M: rows in a few groups, each row roughly a mix of its group's directions
M (99 x 10)
[[  3   1 -20  27   7   5 -20  10   7  -8]
 [ -9  10 -13  12  -6  -8  10  21 -21 -14]
 [-17  -8  24 -11  -5   1   8 -24 -10   1]
 [-14  29  -6  12  -8  -6   9  -7  15  11]
 [-18 -10   2   6  -5 -28  12 -19   7   3]
 [ 15 -27   6  -6  14   6   1   9 -16 -15]
 [-31  -6  -7   9  -9 -14   3 -16   6  -9]
 [-11  -5  13  -5   7   8 -10  26  23  10]
 [ 18  -1  19 -15   5  -4 -16  -7  22  -9]
 [  1  10   3 -19   0   8   5  30   9 -17]
 [-18  -9   2  -8   7  16  13 -13  11 -23]
 [ 15 -28   3  -8  10  11   0  10 -18 -11]
 [ 19 -23   4 -13  13   7   0   7 -19 -12]
 [ 21  -3  22 -11  12  -5 -11  -5  16 -13]
 [-19   0 -25   5 -14   3   8   6 -19  12]
 [-18 -18   2  -7  -1  11  -1 -14  18 -22]
 [-21  24  -7   7 -14  -8   0 -13   1  16]
 [  8  -1  20  -9  32   5   4  -7  -8  -8]
 [ -7  -7  -9   4 -12 -22  14 -20  10 -17]
 [-12  11 -16  16  -7   3  10  15 -15 -20]
 [ -4   3   4 -10  -3  17   5  31  13 -14]
 [-25 -16   1   3   3   5   3 -19   9 -21]
 [  2   7  20 -12  30  -6  -3 -10 -14  -1]
 [ 16   2 -22  19   9   1   2  19   8  15]
 [-21  26  -4  13  -8  -4   4  -9  13  14]
 [ 22 -10  22  -4   2  -2 -16   1  20  -9]
 [ 23   2  -6   1   3 -17   8 -27  -9  -8]
 [ 13   3 -25  13  -8  -1 -10  24  10  -1]
 [ 14  -4  10  -7   9   7 -15 -21  20  15]
 [-19  22  -4   4 -13 -16  -6  -8  18   9]
 [ -4  -8  23  -3   3 -14 -12 -18 -12  19]
 [ 13  10   7 -10   7   8   3  27  -1 -23]
 [  4 -10  11 -10   6  -3 -21 -25  19   4]
 [  9   6  -7  -3   0 -18  19 -25 -14 -12]
 [-11 -18  -3  13 -21 -20   5 -13  12   4]
 [-30  -9  -9   8 -18  -8   8 -11   9  -2]
 [ 15 -28   3 -16   5   1 -10   8 -13 -12]
 [  3  18 -14   7  -1   2   9  27 -16 -13]
 [-16 -14  -5  17  -7 -10  14 -24   6  -8]
 [-14 -19   7  -8   8  14  -4 -17  18 -15]
 [ -8  12 -12  11  -5   2  19  21 -19 -12]
 [ -2 -13  -7  22  -1   7  -6 -29   2  13]
 [ 22   5  -9  -1  -3 -16   9 -23 -14 -11]
 [  9  -1  22 -10  14  -8 -16   0  24  -7]
 [ 17   4  22 -15  12 -11 -14  -9  13  -9]
 [-12  -4 -12   9 -32   0 -13   1   7  13]
 [ 10  10   3  -6  10  28 -12  21  -9   6]
 [ -3 -15 -24  -1 -22  19   2  12   3   4]
 [-13  -4 -24   4 -12   6  11   6 -25   7]
 [-18  25   0  17  -9  -1   3 -10  10  17]
 [  7  -1 -22  21  -9  17  -3  18  11   0]
 [  4  -9  -2  23  -1  -1   0 -26 -18  13]
 [ 16   9 -11  -4   0 -11  11 -26 -19  -6]
 [-22 -17   6  -6  14  11   9 -11   7 -20]
 [  3 -15  16 -11  10   3 -14 -21  16  11]
 [ -9   1   6  -7  32   9  16  -9 -12  -9]
 [ -3  11 -19  15   0  -4   7  25 -14 -13]
 [-17 -12  -5  -2  -6  12   1 -15  20 -23]
 [-19 -10   9 -14   4   8   3 -16   9 -25]
 [ 19  20  -3   2 -11  12  14  14  -9  17]
 [  4  -3 -26  17   5  12   7  13  19  -7]
 [ 13 -26  -1  -9  11  10   7   6 -12 -21]
 [-19  -8   5   0  -5  15  -8  23  21   6]
 [-17  23  -4   7 -14  -1  -2  -9  19  16]
 [-13  29  -2   4 -11  -8  -2 -10  17  14]
 [-10  -8  13   1   5  10 -15  23  18  16]
 [  8   8  25  -6  13 -11 -14  -9  21  -5]
 [ 21  10 -19  16  -4  12   2   9  15  14]
 [-11   1 -26   9 -17   7  11  12 -11  12]
 [ 20 -25   7  -9  13  11  -1  10  -9 -13]
 [-13  26  -4  16 -14  -8   2  -6  13  15]
 [-15  25  -4  13 -15  -7   0  -7  15  15]
 [ 10  -8  19 -11   8  -1 -11 -20  10  22]
 [-26  -3   3   2  -5  11 -20  20  10   8]
 [ 14  -1  25 -10  11 -10 -14  -9  15 -11]
 [-18 -17   7  -4   6  10  -6 -20  14 -18]
 [  3   9  23 -22   7 -15  -8  -9 -16   0]
 [-25 -12   2  11 -12  -7  26  -5   2  -2]
 [  1  14   5 -17   8   9  -5  29   3 -17]
 [-13  -3  21 -22  -6  -5  19 -10 -13  -1]
 [ 22  16   3  -4 -10 -15  -3   8 -11  23]
 [ 16   8  -9   1   4 -12   8 -28 -20  -2]
 [-20  -9   8   2   2  11 -12  16  20  19]
 [ -8 -11   0  20   3  -5  -4 -28  -6  19]
 [ 19   4  -6  -2   2 -13  20 -25 -10 -10]
 [-12 -10  15   4   5  13  -9  25  17  12]
 [  3 -10  -1  14  -1 -16   4 -29  -8  18]
 [ 18 -27   4 -11  12   9  -1  12 -11 -13]
 [  5   6  -7  16 -28   1  -5   9  20  12]
 [ 27  13 -15   5  10   4   2   8  15  16]
 [  2  12 -21  13 -11  -4   8  26 -10 -10]
 [-16  12   0 -18   2   2   0  24  11 -20]
 [ 13  15   5  14  -3  -3  -4   8 -23  24]
 [ 16   8  -9  -1  -4 -17   8 -18 -16 -21]
 [ -4  -2   7  -8  20  11  14 -16  13 -23]
 [  6 -10 -12  16  -4   2  -5 -32   1  13]
 [-18  -7  13   1   5  11 -10  23  14  17]
 [-21 -17   6  -5   1  12   5 -20  13 -16]
 [-10  11   7 -20   9   9  -2  29   9  -4]]
which group is each row in? (one row of each group first)
[ -4   9  -5 -14  -9  -4  -6  21  11 -28]  H
[  0   0  20 -22   2   1  19 -21   1  11]  L
[  3   8 -20  10 -26   0   1  15  -1  18]  N

[ -7  14 -17  11  -6   9  23  12  -9 -15]  L
[19 12 -8 16 16 11 -5 19 -4 13]  L
[  6  -5 -14  12  -8  -9  -1 -34  -8   3]  H
[  7   0 -27  11 -12   7   0  17  19  -7]  L
[-22  -8   3  -7   2   6   5 -16   6 -29]  L
[-16 -18  -4   4  -1  11  -4 -16  22 -17]  L
[-17 -10  19 -15 -14  -9   8 -21  -6  -1]  L
[ 16   1  20 -16   8  -7 -15  -9  19 -10]  N
